data =
[[123 133 130 124 132 132 121 131 122 121 127 133 136]
 [114 141 118 118 141 119 115 113 112 125 111 123 136]
 [118 137 122 122 139 123 114 132 115 113 124 125 140]
 [123 137 129 123 133 128 123 128 122 123 125 131 126]
 [113 138 113 119 142 114 114 116 111 122 111 115 141]
 [119 134 119 123 143 122 118 124 119 120 123 123 141]
 [119 131 128 122 131 131 116 131 117 117 123 132 148]
 [112 138 114 119 141 116 106 132 107 107 118 118 148]]
Indices start at 0.
The entry in row 0 and column 1 -> 133
What is the entry in row 1 and column 0? 114
What is the entry in row 0 and column 0? 123
What is the entry in row 0 and column 2? 130
The entry directly above the smallest entry: 116
The entry just right of the smallest entry: 132
The bottom-left entry is 112
What is the entry in the top-right corner? 136
The entry directly above 134 is 138
The entry at row 1, column 1: 141
The entry at row 2, column 2: 122
What is the entry just right of 134? 119
What is the bottom entry of the column that holds the smallest entry? 106
What is the entry in the bottom-right corner? 148
What is the entry in row 2 and column 0? 118
The entry directly below 126: 141
What is the entry just left of 106? 116

Read these off the grid that follows. Counting starts at 0.
1) Read off the entry at row 0, column 2.
2) Read off the entry at row 0, column 1.
3) Read off the maximum.
4) Read off the entry in the bottom-left corner.
5) Read off the entry directly below the largest entry.
6) Read off the entry at row 1, column 0.
7) Read off the top entry of the column that holds the smallest entry.
8) Read off the entry in row 0 and column 0.
[[111, 136, 119, 127, 124, 108],
 [121, 141, 119, 116, 125, 114],
 [139, 133, 145, 113, 115, 129],
 [135, 121, 132, 126, 125, 134],
 [121, 118, 125, 148, 125, 149],
 [135, 124, 138, 126, 114, 127],
 [142, 133, 145, 113, 116, 121],
 [135, 120, 129, 127, 130, 134],
 [135, 118, 128, 127, 133, 134]]
1) 119
2) 136
3) 149
4) 135
5) 127
6) 121
7) 108
8) 111

[[113 124 147 122 116 127 152 128 144 100 113 119 132 112 126]
 [102 120 119 102 111 141 101 108 121 123 140 154 120 120 129]
 [116 130 126 149 107 106 150 124 147 137 105 131 142 119 140]
 [111 115 121 102 118 113 127 128 117 114 101 119 114 144 121]
 [101  99 143 134 132 101 138 103 110 155 129 132  99 120 124]
 [154 105 133 137 115 150 109 154 126  99 139 114 147 133 154]
 [147 128 137 122 154 112 112 122 130 129 126 133 153 157 121]
 [126 108 123 130 112 115 119 118 153 133 121 140 107 105 109]
 [100 110 101 132 102 153 154 141 130 127 149 133 147 135 105]
 [122 133 125 145 145 104 121 103 153 156  99 137 105 125 140]
 [117 145 115 111 102 141 107 112 141 124 138 140 134 145 123]
 [153 112 157 139 125 135 127 138 113 137 136 113 115 126 143]
 [148 155 148 141 137 143 119 141 154 142 121 110 143 127 101]
 [113 122 130 112 100 133 104 127 155 104 118 148 121 148 156]
 [148 101 148 134 132 111 103 108 155 110 102 144 141 106 145]
 [149 145 118 152 157 151 158 153 103 146 134 148 141 135 108]]
Rows and columns are numbered from 0.
The entry in row 2 and column 1 -> 130
Read off the entry in the top-right corner.
A: 126
The entry in the bottom-left corner -> 149
The entry at row 1, column 1 -> 120
The entry at row 1, column 0: 102
Read off the top-left entry.
A: 113
Read off the entry at row 1, column 2.
A: 119
Read off the entry in the bottom-right corner.
A: 108
Read off the entry at row 2, column 0.
A: 116
Read off the entry just left of 151.
A: 157
The largest entry: 158
Read off the entry at row 0, column 2.
A: 147
The entry in row 2 and column 2: 126
The entry directly above the largest entry -> 103
The entry just right of the largest entry: 153
Read off the entry at row 0, column 1.
A: 124

Read these off the table that follows.
1) What is the entry at the centre?
2) What is the top-left entry?
3) What is the top entry of the column that holds the smallest entry?
4) What is the first entry on the diagonal from the top-right corner?
5) What is the 2nd entry on the diagonal from the top-right corner?
6) What is the entry in the bottom-left corner?
7) What is the bottom entry of the column that holds the largest entry?
8) What is the fifth entry from the end, reading row by row?
[[128 142 127 150 118 123 143 134 121]
 [125 147 128 132 130 120 143 131 117]
 [124 144 137 129 129 119 141 132 120]
 [121 119 120 123 137 137 115 129 145]
 [124 138 144 127 144 124 142 146 115]
 [126 138 131 136 128 123 136 129 125]
 [130 131 105 126 123 134 120 107 140]
 [131 136 145 126 142 123 141 137 115]
 [118 147 143 128 132 110 139 130 114]
 [133 118 129 149 120 142 143 141 134]
 [121 148 138 131 128 113 144 127 116]
 [118 146 141 110 132 107 134 124 112]
 [128 144 128 141 128 129 145 132 125]]
1) 123
2) 128
3) 127
4) 121
5) 131
6) 128
7) 141
8) 128
